One turn moves each row of this set onto another row. After a few examples, where does it send each row asked below?
bodi: [ 1.47  1.27  1.63 -1.26  0.48 -0.27  1.11  2.19 -3.27  2.66  0.26 -0.73]
bamid: [ 0.28 -0.11  1.89 -2.34  1.36 -0.76  4.66 -0.72  1.01 -2.21  0.90  1.17]
pagab: [ 1.16  0.12  1.81  0.29  2.79 -0.16  3.36 -3.01 -3.23 -0.06 -0.68 -2.40]
nus: [ 0.83  1.43  0.63 -0.10  2.82  3.45  2.99  0.50 -2.95  0.56 -2.79  0.82]
valo: [ 3.56  2.30  1.15 -1.28  3.87  2.16  4.14  0.38 -2.00 -0.46 -1.05 -0.51]
buzaf: [-0.79 -1.37  1.05  0.47 -2.82 -0.57  1.71  0.21 -1.42 -0.01  0.68  0.78]
Zokun: [ 2.89 -3.17  0.41 -0.24  1.09 -0.91  2.04  0.31  1.17 -0.42  0.41  0.66]
duter: [-0.36  2.28  2.20 -1.36 -0.57  3.97  0.39  0.49 -0.27  0.61 -2.43 -0.21]
Tusob: [ 2.43  0.13  0.58  0.69 -1.16 -1.03  1.01 -2.45  2.05 -1.89 -1.45 -0.15]
Famus: [ 2.24  0.31  2.28  1.17 -2.59  1.23  1.23  1.10 -0.13 -0.05 -1.63 -3.35]
ros: [ 0.87  2.72 -2.07 -0.83 -1.31  0.79  1.86 -3.18 -2.31 -1.95 -0.52 -0.79]
gaso: [ 1.08 -0.02  1.94 -0.67  2.52  0.92  1.17  3.00  0.13  2.15 -1.47 -0.57]
pifi: [-0.56 -0.58 -0.44  1.01  0.77  0.80  0.91  3.45 -1.67  0.45 -1.43 -0.24]
zuda: [ 4.27  1.26  2.12 -2.62 -1.23  3.21  2.27 -0.48 -1.70 -1.77 -0.70 -2.15]
fudov: [-0.33  0.73  2.38 -1.22  1.17  2.66  3.55  0.05 -0.27 -2.35  2.84 -2.24]
vif: [ 3.14 -0.16 -0.94  0.44 -0.07  5.06  2.27 -1.83 -2.28 -2.03 -1.18 -1.38]
nilim: [ 1.30  1.70  3.79 -2.34 -1.70  3.70  2.77  0.32 -0.30 -0.76 -1.62 -0.05]
mabi: [-0.18  1.06  0.29 -0.58  0.28  0.58 -1.88 -1.99 -0.80  1.74 -0.82 -1.46]
bedi: [ 1.87  2.55  1.15 -4.23  1.19  1.76  3.74 -0.05 -2.34  0.11 -1.22  0.97]
Bavo: [ 2.76 -0.42 -0.75 -1.07  1.51 -0.51  5.33 -2.93 -0.45 -1.46  0.36  0.01]
Zupup: [ 0.28 -0.95  0.84 -2.53 -0.39  1.09  2.39 -1.60 -1.95 -3.63  1.74 -2.47]
Tok: [ 2.32 -0.83  1.20 -0.36  2.78  2.82  1.16 -0.53 -1.86 -0.36 -4.21 -1.07]
vutur: [ 3.86  0.86  1.42 -0.57  1.39  1.76  0.46 -0.66  0.67 -0.82 -4.05 -1.89]
murid: [ 4.59  0.24  2.14  0.09 -1.52  0.18  2.04  0.62  0.89  1.47  0.18 -1.53]
Buve: [ 2.04  0.34  1.51 -0.35 -3.37 -0.76  2.44  0.54 -0.67  1.34 -0.37  1.22]
Kisi: [ 0.68  1.17 -2.72 -0.96  1.52  2.14  0.83 -0.13  1.30 -1.88  2.11 -0.66]
vudup: [-1.30 -0.22 -0.03 -1.38  1.16  0.71 -1.35 -0.17  0.69  0.25 -0.13  1.75]
matad: [-1.41  0.91 -1.68 -0.82 -0.07  0.33 -0.73 -0.12 -0.09 -2.33 -0.05 -0.91]
piro: [ 2.12  2.27 -2.01 -2.22  2.62  2.49  2.15 -1.67  0.66 -0.61  1.07  0.88]
sidil: [ 2.42  2.00  0.36  0.13  0.73 -0.26  1.70 -3.42  2.30  1.15  0.16  0.34]
sozi: [ 0.15  0.41  2.57 -0.73  2.45  2.35  3.87  1.13 -2.04  0.65  2.66 -1.10]
kamu: [ 1.74  3.13 -1.44 -0.03 -0.50 -1.49  1.81 -3.21 -1.07  0.84 -0.15 -0.47]
Tor: [-1.23 -0.69 -0.93 -1.90 -0.09  2.05  2.25 -1.96 -2.62 -1.06  2.23 -0.15]
dum: [ 2.28 -2.61 -1.39  0.54  1.17  1.11  0.42  2.23 -0.31 -0.13 -0.42  0.21]
davuv: [ 1.61  2.18  1.43 -0.64 -0.88  4.31  2.13 -0.15 -4.04 -1.57  0.47 -2.05]
tuta: [ 3.48 -0.24  0.74  2.70 -0.25  1.90  3.00  2.19  0.02 -1.27 -0.16 -2.05]
seduk: [ 1.30  2.25  0.11  0.07  0.55  0.36  2.24  0.10  3.72 -2.01 -1.20 -0.91]
zut: [-0.07 -2.79  0.59  0.64  0.47  1.35  0.87 -3.79 -2.35 -1.02  0.97 -1.24]
venu: [ 2.51 -0.05  1.95  0.61  0.81 -0.26  3.81 -0.77 -3.39 -1.54  0.05 -3.72]
nefeg: [ 0.60 -0.25  1.05  0.38  3.11  0.79  4.73 -3.12 -1.16  0.69  0.58  0.65]

buzaf -> duter
nus -> nefeg
nilim -> fudov
Now these:
Tor -> vudup
bodi -> bedi

